In the data rows, 128 means zero.
Here are some points, each followed by its number:
[162 120  60 139 189 150 137 114 125] 0
[125  95 115 119 156 134 152 112 131] 1
[140 101 130 126 152  78 156 136  86] 2
[ 94 146 213 111  66 142 115 153 169] 3
[144 102 170  89 104 187 148 174 181] 4
[175 151  65 233 181 158  98  81 151] 5
[126 147 125 181 144  53 126  74  66] 6
[169 119 100 137 166 140 170 151 116] 7
[ 98  35 138  93 111 165 135 157 166] 8
[139 167 135 148 119 132 125 123 143] 9
[117 132  88  84 138 114 127  70 107] 10
[162 184 144 160 160 126 128 138 128] 11
[155 106 138 178 166 140 158 128 136] 12
[ 85  60 137  90  85 152 116 139 130] 13
[ 79 101 129 110 128 109 114  99  98] 14
[122 125 162  95  67 165  90 138 155] 15
[129 180 130 158  94 108 130 137 130] 16
[121 138 171 100  58 151  83 146 149] 17
[136  83  84 130 152 119 143 135 139] 18
[120 148 182 110 103 140 129 161 150] 19
[ 67 140 169  68  46 124  52 139 152] 20
[114 130  94 143 100 166  64  96 146] 21
[142 134 123 146 102 168  94 137 166] 22
[181 159  80 228 209 157 126 109 145] 23
[118 101 133 136 135 125 135  96 116] 24
[138 177 121 161 132  98 103 133 135] 25
[156 113  59 142 175 149 142 111 120] 26
[146 197 139 184 152  94 105  95  96] 27
[106 117 139 137  97 141 111 164 162] 28
[169 184 129 164 188 115 185 134 115] 29
[113  98 113 102 153  80 148 119  62] 30
[119 181 119 157 137  89 111 117  91] 31
[ 78  70 157 112  68 148  82 128 156] 32
[143 171 116 168 166  68 153 110  77] 33
[141 116  58 150 146 138 151  88  94] 34
[121 132 152 130 131 128 125 123 148] 35
[117 114 105 127 116 139 132  99 135] 36
[123 162 123 178 148  96 137 102 138] 37
[108 125 153  97 131 120 104 126 153] 38
[126 144 153 135 114 145  97 172 170] 39
[124 124 151 123  95  99 152 139 107] 40
[120 101 123 116 104  72 115 134  91] 41
[136 214 128 163 110 147 113 117 167] 42
[181 187  74 219 205 162 110  87 133] 43
[148 129 159 104 145 149 149 149 133] 44
[134 119 149  90 120 129 122 168 116] 45
[107 122 106 138  87 169  57 107 152] 46
[117 123 146 129 135 125 123 126 145] 47
[120 158 157 147  92  55 127 120  79] 48
[112 125 108 104 132 118 138 131 131] 49
[100 103 140  72  65 163 117 132 167] 50
[104 124 107 146 120 160  63 103 182] 51
[118  57  86  96 168  87 167 145  61] 52
[120 173 208 133  54 125  97 171 138] 53
[144 105 132 117 114 124 159 163 111] 54
[172 153  71 231 178 165  91  90 161] 55
[124 136  95 129 129  84 147 108  80] 56
[123  67 128  95 149 138 143 169 118] 57
[ 65  38 204  40  80 105 104 185 129] 58
[136 163 133 194 111 142 146 128 152] 59
[166 194 151 197 171 117 136 159 115] 60
[187 147 123 132 162  67 179 139  28] 61
[167 165  76 204 203 154 108  96 131] 62
[129 102  94  96 144 108 158 109  93] 63
[126 126 117 118 147 102 120  93 113] 64
[122 137  95 130 126  79 142 118  77] 65
[ 62  69 169  13  40 130 105 125 131] 66
[ 88  64 103 114 106 176  97 126 163] 67
[127 151 131 176 143  51 128  79  60] 68
[137 115 127 114 120 154 110 126 155] 69
[151 206 170 226  99 149 103  95 145] 70
[140  87 114 122 164 126 167 120 104] 71
[125 109  92 161 143 150 101 115 139] 72
[151 132 157 101 159 140 151 152 120] 73
[182 158 136 175 213 114 156 143  76] 74
[174 135 114 129 178 106 153 136  79] 75
[180 131 154 130 185 129 218 154 104] 76
[122 119 138 103 108 189  81 130 170] 77
[114 126 105 104 130 121 141 136 131] 78
[ 98  45 120  86  52 177  93 134 174] 79
[132  51  92 117 178 104 163 106  66] 80
[102 133  95  87 145 102 135  67  89] 81
[130 138 177  93  85 168 117 169 170] 82
[155 121 150  72 170 118 164 185 101] 83
[101 115 123 114 117  98 174 146  83] 84
[125 146 156  77 117  85 164 147  86] 85
[123 104 106  94  95 127 126  94  93] 86
[ 80  55 165 105  89 107 130 162 116] 87
[140 176 130 132 162 173 146 149 166] 88
[171  90  91 187 181 158 169 131 144] 89
New points follow, each followed by the numbers of its five nearest points above, nearest first.
[109 116 152  92 129 122 100 129 156] 38 47 35 69 49
[153 216 134 153 128 167 110 117 174] 42 9 88 11 59
[177 137  99 192 209 113 175 104  84] 74 29 75 33 7
[129 181 104 154 145  82 109 111  83] 31 33 27 25 65
[ 90 134 114 138 106 111 104  93 137] 36 64 14 47 24
[179 204 139 205 196 109 150 162 108] 60 29 74 11 27
[110 101 138  81  61 171 120 126 175] 50 15 79 77 13
[106 108 140  66  67 159 115 138 166] 50 15 17 82 13
[134 169 135 143 115 136 118 120 140] 9 16 35 25 47
[120  63 123  95 147 138 139 163 115] 57 54 1 71 45
[144 135 110 116 135 100 124 100  98] 64 56 65 63 10
[ 98 159 210 113  67 125 111 152 168] 3 53 19 17 82
[144 171 121 146 108 171  87 127 161] 22 42 9 39 21
[140 192 141 128 151 167 139 148 165] 88 9 11 42 44
[145  96 137 121 156  77 155 135  79] 2 30 71 75 63
[121  29 132  78 149 139 147 178 123] 57 8 13 87 54
[ 93  58 130  76  84 140 128 141 133] 13 8 87 50 32
[154 124 147  66 165 123 160 187 114] 83 73 44 45 54
[132 125 119 150 145  75 114 100 104] 64 56 65 31 6
[148  82 109 129 122 169 136 131 167] 69 36 18 1 22
[ 79  80 135 104 114 103 116 107  98] 14 41 86 24 87
[113 131 108 140  79 121 122 104 136] 36 9 16 49 86
[121 185 213 138  60 117  99 166 130] 53 3 19 17 16
[149 201 134 159 114 161 122 116 168] 42 9 59 88 16
[124 159 128 178 152  94 136 101 138] 37 25 31 9 27
[113  54  90  91 167  92 166 144  74] 52 80 30 63 71
[150 159 109 167 159  53 170 128  51] 33 61 68 65 6
[ 86  34 179  68 117 142 120 171 170] 8 13 58 87 32
[110 107 139  60  71 163 119 139 157] 50 15 13 82 17
[ 74  65 142  67  74 137 121 142 125] 13 87 50 32 66
[180 127 127 125 164  73 190 143  24] 61 75 2 30 33
[ 82  50 111  76  79 122 135 126 125] 13 87 8 86 50
[116 100 123 102 157  84 138 110  76] 30 2 63 64 56
[140 175 121 162 132 105 102 139 144] 25 9 16 11 37
[106 136 172 140  81  99 137 147 122] 40 19 16 35 48
[ 93  41 178  67 111 149 118 169 175] 8 13 58 87 32
[124 146 196 100 100 146 126 163 147] 19 82 3 17 39
[161  66  99 183 187 155 190 135 136] 89 12 7 71 18
[150  74 106 125 128 173 135 137 172] 69 18 1 67 22
